First come named turns, each shown by rows before and after it. For each pair of rows after them, which turns, in which order, take the first row to the second? The first pair is done for you.
fego (before => after):
[  4 -22  16  -1  15 -10 -30  25 -12  -2   0  35 -34  -4   0  23  -7  -6
 -23] => [ -3   8   2 -11 -29  23  11 -31  26  20 -25 -10  -1  32   0  19  -8  17
  -4]
[ -7 -19   3  -9   9  -2 -32  44  -7 -29  -2 -13 -11 -15   3  12  17 -12
  -6] => [-17   4  -2 -17 -25  16 -15   4  25  -9 -20 -39  12  12 -11  19   8  -5
  -6]
[  1  -5  14  -8  26 -25 -17  16 -28  -8  34   6  -2 -22 -11   0  11 -18
   0] => [-13  17  12 -24 -14   1  -2 -29   6  15   7 -28  24   8 -33  16  -1  -8
  -8]
Duse (before => after):
[-3  0 -5 -5  7  1  0  4 -2 12  4  7 -6  3 -5  4 -9  4  2] => [ -2   5 -10  -9   1   4   9  -1  -2  12   4   5  -6   4  -1   3  -7   7
   5]
[  3   1   0  10  -6  10  -8  21 -14  -4  -9  23 -26  -4  20   9   6  -5
   4] => [-12  24 -10   0 -13  15  13  -9  -3  -3   0 -22  15   0  -1  -7   1 -10
  15]
[-33  27 -11  16   5  -3 -18  -4 -10  -5  25 -25  34   0 -20  -2  12   0
 -20] => [ -6   5  -8  37   1   2 -27  26 -21   4  -4  25 -17  -2  25  15  17  16
 -21]
sezu (before => after):
[ -3 -12  32  10  -9 -17   8 -23   7  -6  -4  -6  -7  16  12  36  -8  -5
 -12] => [ -6  -5  22  15 -13 -13  26 -29   9  -5  -4 -18  -2  16  20  22   0   0
   5]
[ -4  26   1  13   7  -4  -8  20 -23  -5  18 -18  -2 -19  14 -19  -2 -10
   0] => [ -1  18   7  12   8  -8 -18  27 -26  -4  14  -2 -15 -19  11  -5  -7 -11
 -10]
[-27   5 -34 -14   0  11 -11  23   4   4  -1   6  14 -17 -25 -20 -12  -7
  -8] => [-14  -1 -35  -5  -5  16  -6  34   3  10 -19  26 -10 -14  -5  -9 -10   4
 -15]
[ 17   6  -6  26  11   8  16  16 -13  -5  -9  14   5   3  35 -34  20 -10
  40] => [ -5  11  12   5  31 -14 -20  11 -15 -15  18  -3  29  -5 -29 -24   2 -35
   7]
Gugus (before => after):
[-20   7   3 -13  -3   0  19   9   5  -7   0 -13  21 -25  -7 -18   9  -3
  25] => [-24  12   6 -25  -4  -3   9   2   8  -4  -4 -17  24 -19 -26  -6  -1  -7
  13]
[  1   2  -4 -11  -5   4  -1  -2   0  -4  16  -1  -1  -5   6  -1   7  -2
   5] => [ -3   5  -4 -11  -3   3  -3  -6   0  -1  18   1  -2  -2   0   2   1  -7
  -3]
[ -6   5   2  -1   7 -13 -12   6   0   5  -2 -15  -1  -6  10  -5  10  -3
   1] => [ -6   4   8  -4   2 -13 -17  -2   4   6  -7 -13  -1  -1   3   7   9  -1
  -4]
[  6   4  -2  11  -1   4   7  -6   2   4 -14  14   0   4  13   2   2  10
  -6] => [  6  -1  -4  13  12  -7   4   4 -13  -3   5  13   3 -10  11  -6   7   3
  -2]
voguk (before => after):
[  7   8 -14  13   3  -9 -15  -4  14   6   0  18   8  -4  -3   8 -14  30
   6] => [  8   9 -21  14   2  -9 -11  -5  17   9  -4  17  13  -3  -2   7 -16  33
  12]
[  6  10 -13 -26  14   4  -8   0 -14   1  -4 -14   1   2 -44   6 -21  -9
   3] => [ 10  11 -12 -23  12   6 -10  -6 -13   1  -7 -13  -2   2 -44   4 -21  -9
  -2]
[ 17  10   7  16   8  -5  -3 -13   5 -13  14   5   1  14 -18  -8  15  21
  18] => [ 17   8   8  19  12 -11  -7 -11   1  -9  16  10  -2  12 -17  -6  15  19
  16]
[  8  -8  11 -10  -3 -10 -14  13   0 -12   0   9   1  -6  -2  10   5   1
 -15] => [ 12  -4   7 -10 -15  -3  -9   6  12  -8 -12   5   2   3  -3  17   2   5
 -14]

(two turns a pair)
[-29  37   8 -17   7   4   2 -24  10   2  22 -44  45  14 -35 -10 -17 -20
 -18] => [ -4  -4  24   2  39 -14 -33  38 -28  -9  24  28 -19 -15  -7   9 -14 -28
 -38] => fego sezu
[-17  13  -1 -15  -9  -4  21 -25 -11 -20   4 -19  20  -4 -23  -3  11  -7
  -7] => [  6 -11   1   7 -17   6  19  -5 -14  -9 -25  29 -24  -2  15  15  14   2
 -15] => sezu Gugus
[ 15 -22  18 -17 -18   6  -6  20   8  17 -19  17 -14  17   7  35 -17  10
 -17] => [ -1  -5  -4 -13  13  -9  21  24 -17  -6  32 -27  28 -13  14 -19   4  -5
  29] => sezu Gugus
[ 25 -11   4   9   5   0   2  20 -18   2   2  18 -24  -4  15  -9   3   4
   9] => [  0  10   1 -11   3  -5  10 -13  -7   2  24 -23  19   5 -22 -21  -4  -3
  12] => Duse Gugus
[ -5  -2  12  -2  -1   6 -42 -14  -7  25 -24   9 -14  12 -23  20 -16 -12
 -32] => [  6  -7  -5  24  24   2 -15  16 -39  10   3  14 -20 -20  25 -22  10 -12
   7] => Gugus Gugus
[-13  19 -11   0 -11  21  29 -14  21   0   9 -28  15   5  15  -9  26   9
  27] => [-25  14   7 -18   0   4  -5 -14  12  -2  25 -27  25   4 -28   9  11 -11
  -4] => Gugus Gugus
[  8  15  -1  -7   0  -7   2   7  11   2  -4  27  19  20 -12  19 -10 -34
  -5] => [ 15   9  -5   0  13 -10   4  19   2  -7   4  38  12  11   1   9  -5 -36
   2] => fego fego
[  3 -27  20 -19  -4 -35 -30  26  -5   0  17  36 -18 -23 -37  30 -23   6
 -33] => [ 19 -24  -7   9   5 -26  16  43 -23  -5  29  35 -22 -41  28 -20   9  17
  23] => fego fego
[ -3  -7   5  -8 -11  -7  -9 -17  14   9 -16   7   4  21 -39  26 -13   1
 -21] => [ -3   6 -16   1 -26   3  26 -25  20   9 -14 -16  18  24  -8   2   1   8
  19] => Duse sezu
[ 32 -22  11  -2 -10  -3  -5  15   0   8 -16  40  -9  24  14  20  10   4
 -32] => [ 11   3  -3  -9  10 -16  19  -2 -15 -14  34 -14  49   3  -4 -33  22 -13
   1] => sezu Gugus
[ 25 -14 -17  27  19 -23   3   3 -38 -24   0  21  39 -33  20 -19  -7 -29
   4] => [ 23  -6 -17  24  21 -23   3  -8 -35 -24   5  11  44 -32  10 -20  -8 -27
   6] => Duse Duse
[ -7  25   4 -12   0 -15  -7 -23   3  -3   7   4   4 -10 -29  -7 -17  -4
  -1] => [ -6  13   7  -6  19 -25 -11  -5  -6  -9  14  18  -8 -22 -23 -12 -13  -6
   4] => fego fego
[-11   8 -12 -13  -5   9   2 -17  -5  -7   2 -37   8  -3 -26 -14  -2   5
   5] => [ 16 -11 -10   2 -12  19  -2   5  -7   4 -24   3 -33   3  12   4   3  17
   3] => sezu Gugus
[ 13   8   4  11 -26  10  26 -22   7  12   0  -5  -2  13  35  -9  14   4
  35] => [  0  18  11   0 -31  13  15 -40  20  17  -3 -17  11  24   4   4   1   0
  17] => sezu Gugus
[  0  -9  -5  24   8   3   4   9  -8  -5   2  -2  -6  -7  28 -32   8   3
  17] => [  7 -19   5  15  11  -3 -21  21 -12  -2  -3  20 -26  -7  14  -9   3  -1
  -6] => sezu sezu
[ 13   1   5  -1   1 -11 -15   9   1   6   3  25 -19   5 -14  24   0  -5
 -23] => [  2  23  -9  -8 -17   1  15 -23  15  10   5 -18  12  15 -12   7   0   4
  -6] => Gugus Duse
[ -3   4  -8   5 -11  10  -1 -25  23   9  24 -36  30  -6 -21  -2 -29 -13
   9] => [ 11  -5 -22  30  -5  15  18  -3  11   6  18 -16   2 -15  34 -18 -11  -3
  37] => Duse sezu
[ 33   0  -3  30   1   5  25   7 -19  -8 -32  -4 -43   2  45  19  35   3
  30] => [ 22  16   0  18 -31  19  27 -25  10  10 -47 -25 -22  26  19  32  22   5
  14] => fego fego
[ 19 -10   1  10   4   0   5  17  -5   3 -18  29 -24  -8  31  -1   5   0
   9] => [  5  13  -6   1 -22  17  24 -18  11  12 -22 -11  10  11  19  -8   6   5
  16] => fego sezu
[ 11   7 -22 -14 -24  26  20 -37  24   2  -9 -19   2  22   0 -10 -10  23
  -5] => [ 16 -13  -5 -12  -8  16 -11  -9  17   4 -11  19 -32  21 -11  14 -19  14
 -35] => sezu Duse
[  0  10   6 -15 -20  -1 -13   2  21  14  -9   2   1  10 -26  11 -16  -1
 -14] => [  8   5  -7  -1   5 -15   3  33  -7  -2  15   7  -7 -20   3 -18   4 -11
  21] => Gugus Gugus
[  4  13 -26 -11  -1   8  13  -9   3  10  16 -11  -9  -4  28 -23  12  17
  18] => [ -7  21 -23 -21  -3   3   5 -18   9   5  26 -28   5  -3   0 -22   1   9
   6] => sezu fego
[-20  18 -42 -11 -23   5  45 -41 -11  19  13 -30  35 -11   9 -31  18 -35
  30] => [  7  -2 -46   8 -21  15  47 -15 -13  29 -15  16 -11 -10  58 -23  27 -20
  30] => Duse Duse
[-16   1  35 -25   5 -21  -9   9  10   4   3  13  -3  -2 -27  16 -13 -16
 -44] => [-18  14   8  -9  13 -19  33   9  -1  -8  28 -17  19 -21  15 -36  14  -7
   9] => fego Gugus
[ -8  -7   8  -5   3   6 -11   7  -6   7 -19  14 -29 -11  19   8   8  10
 -13] => [-10  -2   2  -7  -2  10   2  -3  -2   9 -19   9 -23  -9  31  -1  14  15
  -1] => fego fego
[  0 -14  21  -1  18 -17 -33  24  -7   3   0  25 -15   4 -15  19 -14  -8
 -25] => [-10   9  10 -18 -15   2  -7 -21  22  15 -12  -8  16  28 -27  14 -25   4
 -22] => fego sezu
[ 11  -5   8  -6  18 -16 -19  14  -4  -2   1   6 -10   2 -19  11 -12 -21
 -26] => [ -2  10   1  -7   9 -10  -1  -5   7  -2   5 -24  19   1 -30  -3  -8 -21
 -17] => Duse Duse
[-36 -10  -8  -9 -12  -1  16  -1  -1 -25  26 -15  27 -16 -43  -4  -1 -20
  22] => [-16 -16  -6   1 -47  28  26 -15  25   4 -24  12  -6   8 -10  17  -3  11
  18] => sezu fego
[ 12 -35  22   3  28  -6 -31  15 -10  -8  10  14 -16   1  -8  27   0  -8
 -28] => [  0  -4  -8  10 -10  23  31 -32  19   3  -6 -36  18  21  25  -4  15  11
  17] => Gugus sezu
[-19   3 -25   4   5  -9   0  35  -7 -30  25 -10 -26 -45  16 -16  21 -20
  29] => [-13  -8 -20   8   6 -12  -8  45  -5 -23  10   6 -41 -45  17  -2  21 -18
  16] => sezu sezu
[  4  14 -17   5 -16  15  30 -24  13  11 -11 -21  16   5  28  -8   6   4
  18] => [  1 -14  15  -1  25 -18 -25  21 -19  -7  13  18  -9 -21 -12  12  -4 -21
 -15] => Gugus sezu
